One turn sends every row of this set to another row. A few are shown first. Where does it send the rows asked after them?
j_344: [  0  11  20   4  22 -15 -31  -8  -1  -5 -25   0  13  36 -31  -6  -1  18
   0  24   0   4  26  10  40   3  15   4 -15  15  -8  -6]
j_659: [-12  -7  30  -1  -3  27   4 -27  -1  -9   9  20  -3  42 -12 -18  -3  -8
 -36  26 -14   7  -4  -9  15   7 -17   3   3  30  -9   8]
j_894: [ 22  -6   4   2  -8  35   8  16  -4  -6  -9  18  33  58 -24  -1   1  -8
 -27  16  19   6  -7 -36  -7   0 -13   4  15 -11  -1  -8]
j_240: [ -3  -2  16  -2   7 -21 -26 -26  -6  -2 -33   1  -9   2  19  -2 -17   3
   4 -33 -14 -13 -17  20 -31   4 -25   4   7  20 -11   3]
j_276: [ 17   5   0  -4 -31 -18  -4 -12  19  -8  25  13 -17  -5 -18   1  13  -2
  13 -13  10 -31  10  31  22  17   1 -13   0 -11  30 -15]
j_137: [-16  -6  11  -9  -2 -12 -21 -26  -3 -12 -17   5 -19   1  16   7 -23   0
   4 -18 -25  -4 -29  15 -42   2 -25   9   5  24 -18   3]
j_709: [ -1  -8  16  -4  -2 -15 -26 -34  -1  -3 -32   3  -8  14  26   5  -3  -1
  20 -19 -20 -22 -16  22 -39   3 -20  -9   9  18  -5   7]
j_157: [  4   5  17 -22   1  -9  31  27   7   2  36   4 -26  -8  21   0 -14 -27
  -1   1   6  11  -4   0  30  14  -6   7   2 -10  16  11]
j_513: [ 21  13 -10  -2   0 -22  -7  14   3  -3 -32  15 -12  13  17  20 -17   3
   6  -9 -12  -6 -11   5 -61   2 -28   9  19 -13 -15  -6]
j_703: [ -6   5  33   6  14  14  -5 -17  -8  -1   2  16   0  30  -6 -24  -6  -8
 -50  10  -1   7  -3 -14  26  14 -22  11   2  29 -12   5]
j_138: [-12 -12  13  -9 -14  -9 -17 -31  -1 -12 -16   7 -17  15  24  11 -10  -2
  18  -8 -25 -14 -27  16 -47   3 -21  -3   9  26 -14   8]
j_562: [ 21  15  24  -9  17 -18  21  31   6   7   9  -4 -11  -3  14 -13  -9 -26
   2 -18  30   5  -4   0  33  10 -10   0   4 -19  31   2]
j_964: [ -2  25   1   1  -2 -11   0 -12  18  -9  26  -6 -29 -20 -35  -2   3 -26
  12 -11  11  -1 -12   3  13  19 -33   2  -5 -11  22 -13]
j_210: [ 19  -4 -22   3   1  23 -17   9  -9  -5 -47   5   4   8  28 -20 -19   2
  14 -24 -13 -14   7 -22 -26 -10  28   5  12 -12   6 -11]
j_222: [ 13   9 -22   1  10  16 -12  20 -11  -6 -42   3  -6 -13  22 -21 -31   5
   0 -26 -16   2  10 -22 -27  -8  21  23  11  -1  -4 -14]
j_378: [-11 -15  -9  -3 -11  31 -18 -17  -1 -15 -33   4 -13   6  29 -37 -23   2
  19 -19 -32  -8   7  -5 -17  -6  26   1  -3  11   6  -3]
j_732: [  9   3   3  -6  -4  -4 -21   9  -4  -6 -15  -2  38  43 -32  19   4  22
  11  32   3  -3  19  -8  17  -4  29   5   4 -11 -10 -10]
j_853: [  0   0  19 -18  -2  10  31  15  17   0  31 -11 -17  16  10  -8   5 -38
  26   7  12   7 -13  -9  18   4 -16  -6   8 -21  32  13]
j_754: [  7 -13  31 -16 -11   3  14   7  11  -2  10 -10   7  18   4 -22   2 -19
  15 -22  33  -3 -18   6  29   5   2 -13   6 -21  48  -6]
j_62: [ 30   0   8   4 -15  21   3  20  -5   0 -15  28  32  52 -14  -3  -5  11
 -47   8  17  -5   7 -22   7   1   2   6  16  -6  -4 -11]
j_184: [ 20  17   2  -4 -13 -25 -15   5  -2   0  12  -6   7 -20 -25  10   9  -8
   4 -36  25 -22  -1   9  17  20  -3   5   9 -25  27 -26]
j_623: [ -6  -4  22 -17   0   5  31  25   7 -12  30  -6 -15  -2  -6 -10 -17 -28
   3 -13  17  23 -26 -14  24   4 -17  10   2 -22  30   1]
j_635: [ 10   6  -6  -2  -4 -10  -6   6   0 -10 -32   6  -7  17   1  18 -16  -1
  16 -13  -5   2 -25  -6 -63  -2 -34   7  20 -15 -12 -10]
j_83: [ 14 -10  -8  -7 -19  -8 -10   0   2 -18 -35  10   4  22  -1  11 -18  12
  11 -18  -3  -7 -27   5 -60  -6 -21   0  17 -13  -2 -10]
j_952: [-14  -6 -12   2   0  36 -15 -16  -1 -17 -33  -1 -21   1  18 -34 -24 -11
  23 -10 -35   8  -8 -19 -27  -4  10   7  -2  12  -2  -4]
j_282: [ 10  16 -12 -11 -26   0   4  -1  13  -4  46   2 -16 -11 -23  28  18 -30
  21   4   3 -15  -8  -6  -5  13 -14  -2   9 -20  22  -7]
j_862: [  1   4 -30  -1   1  31  -4  17  -2 -13 -28   9 -13  -6  20 -14 -31  -8
  12 -12 -29   6   0 -32 -36 -11  13  23  10  -2 -11  -6]
j_868: [  5   3  35   9  16  10 -12 -23  -6  11 -15  17   9  39   0 -27   3  -6
 -36   3   4  -6  12  -6  26  13  -9   0   3  34  -9  10]
j_398: [-11  -2  13  -3   5   6 -26 -24  11 -13 -10  -4  10  50 -32  -6   6  11
  26  45 -10   3  13   0  25  -1  18  -5  -7   6  -8   1]
j_723: [ 13  21   0  -1  21 -20 -22  21 -11   0 -14   5  21  19 -24  25  -4  17
  -7  31   1   7  30  -7  19   3  24  17   4  -3 -25  -1]
j_793: [  1  -8  30   1  -5  24  -5 -30   2  -1  -2  23   8  55   2 -24   6  -9
 -26  17  -7  -6   8  -5  15  13  -4  -9   6  32   0   7]
j_877: [  2  -4  -9   5   7  13 -23  -6  -3  -5 -42   6 -15  -2  38 -35 -21   0
   8 -21 -33 -10  14   0 -10  -1  26   7   2  14  -2  -2]
j_722: [-24   7  14  -1  17   2  -9 -13   8 -16   2  -2  -5  29 -39   2  -6   0
  10  48 -19  20   5 -10  19   1   0  11 -14  13 -20   6]
j_493: [ -8   7   0  -8  -2  16 -20   3   3 -11  -2  -8  28  41 -48  21   1   4
  17  41   2  17  -3 -26   5  -7  15  12   1 -11 -15  -4]
j_351: [ 20  -4  -8  -4 -18 -20 -11  10  -1 -10 -34  21  -1  17  10  20 -22  20
   5 -20  -6 -18 -12  14 -55  -1 -15   2  20 -11 -14 -11]
j_153: [ -3  -3   1 -11 -35  -3  -3 -22  18 -21  26  -2 -19  -7 -40  -3   4 -11
  18 -11   8 -12 -17  14   8  13 -15  -9  -6 -13  32 -20]
j_156: [ 24  -4  20 -17 -11 -12  23  28  12   5  14   6  -3  16  29  -9   6 -17
  11  -8  20 -15   6  10  33  11  11 -13  11 -18  35   7]
j_798: [ -5  28   0  -5  27   0 -15  21  -6  -8  -2  -8  10  22 -37  28  -3   1
   4  36  -3  22   7 -26   8  -1   3  24   1  -4 -27  -5]
j_232: [ 16  13  -6  -7 -25  -4 -10 -10  10   0  19  -8   3   2 -21  12  26 -18
  28 -13  21 -23  -5   0   0  13  -2 -15   6 -30  35 -14]
j_683: [ 14  -9  29 -19  -8 -17  20  23  -5  -3  14   1  -4  -3  18 -12 -18  -5
  -7 -22  23  -2  -3  18  43  12   8   3   6 -13  26 -10]
j_524: [ 15  29  -4  -2   2 -34  -5  -2  17   3  18   7 -29 -18 -13   0  11 -21
   8 -13   8 -24  13  21  20  26 -16  -3  -4 -10  17  -6]
j_350: [  3 -26  15 -24 -33   7  31  22  15 -15  31   5  -4  16   8  -9  -5 -17
  13   5  10   2 -18   2  21   5   8  -8  10 -27  32  -1]
j_606: [ -9   7 -10   4  26  18 -15  -7   1  -4 -37  -4 -24 -12  29 -33 -28 -11
   9 -17 -36   4   5 -17 -18  -1   7  14  -3  16 -10   4]
j_541: [ 21  17   1   6   8  29  12  24  -5   1  -3  24  17  47 -16   2   0 -11
 -36  27  11  10   4 -37  -9   3 -20  13  16  -4 -11   2]
j_187: [  7  20  -9  -7 -15 -21  -3  14  -1  -2  35   4 -15 -37 -23  27   1 -14
  -3 -17  12  -7  -6   1   9  18  -9  15   8 -16   9 -20]
j_286: [ 31  12   2   3   2  14  11  27  -8   4  -3  31  17  41  -8   7  -7   3
 -49  13  10   1  15 -26   3   7  -8  15  17   1 -14  -1]
j_496: [-14  17  17   0  30 -18 -20  -4   0 -10  -9   0  -5  13 -33   1 -14  12
  -6  32 -10  22  21   2  31   4  -1  19 -13  19 -27  -2]
j_755: [  5  -5 -27  -2  -8  39  -8   9   0 -10 -37   5   0  11  21 -17 -18  -9
  23  -3 -27  -3   0 -29 -44  -9  22   8  12  -8   3  -4]

j_798 -> j_496
j_210 -> j_378
Now find these:
j_754 -> j_350
j_138 -> j_635
j_286 -> j_868
j_184 -> j_276

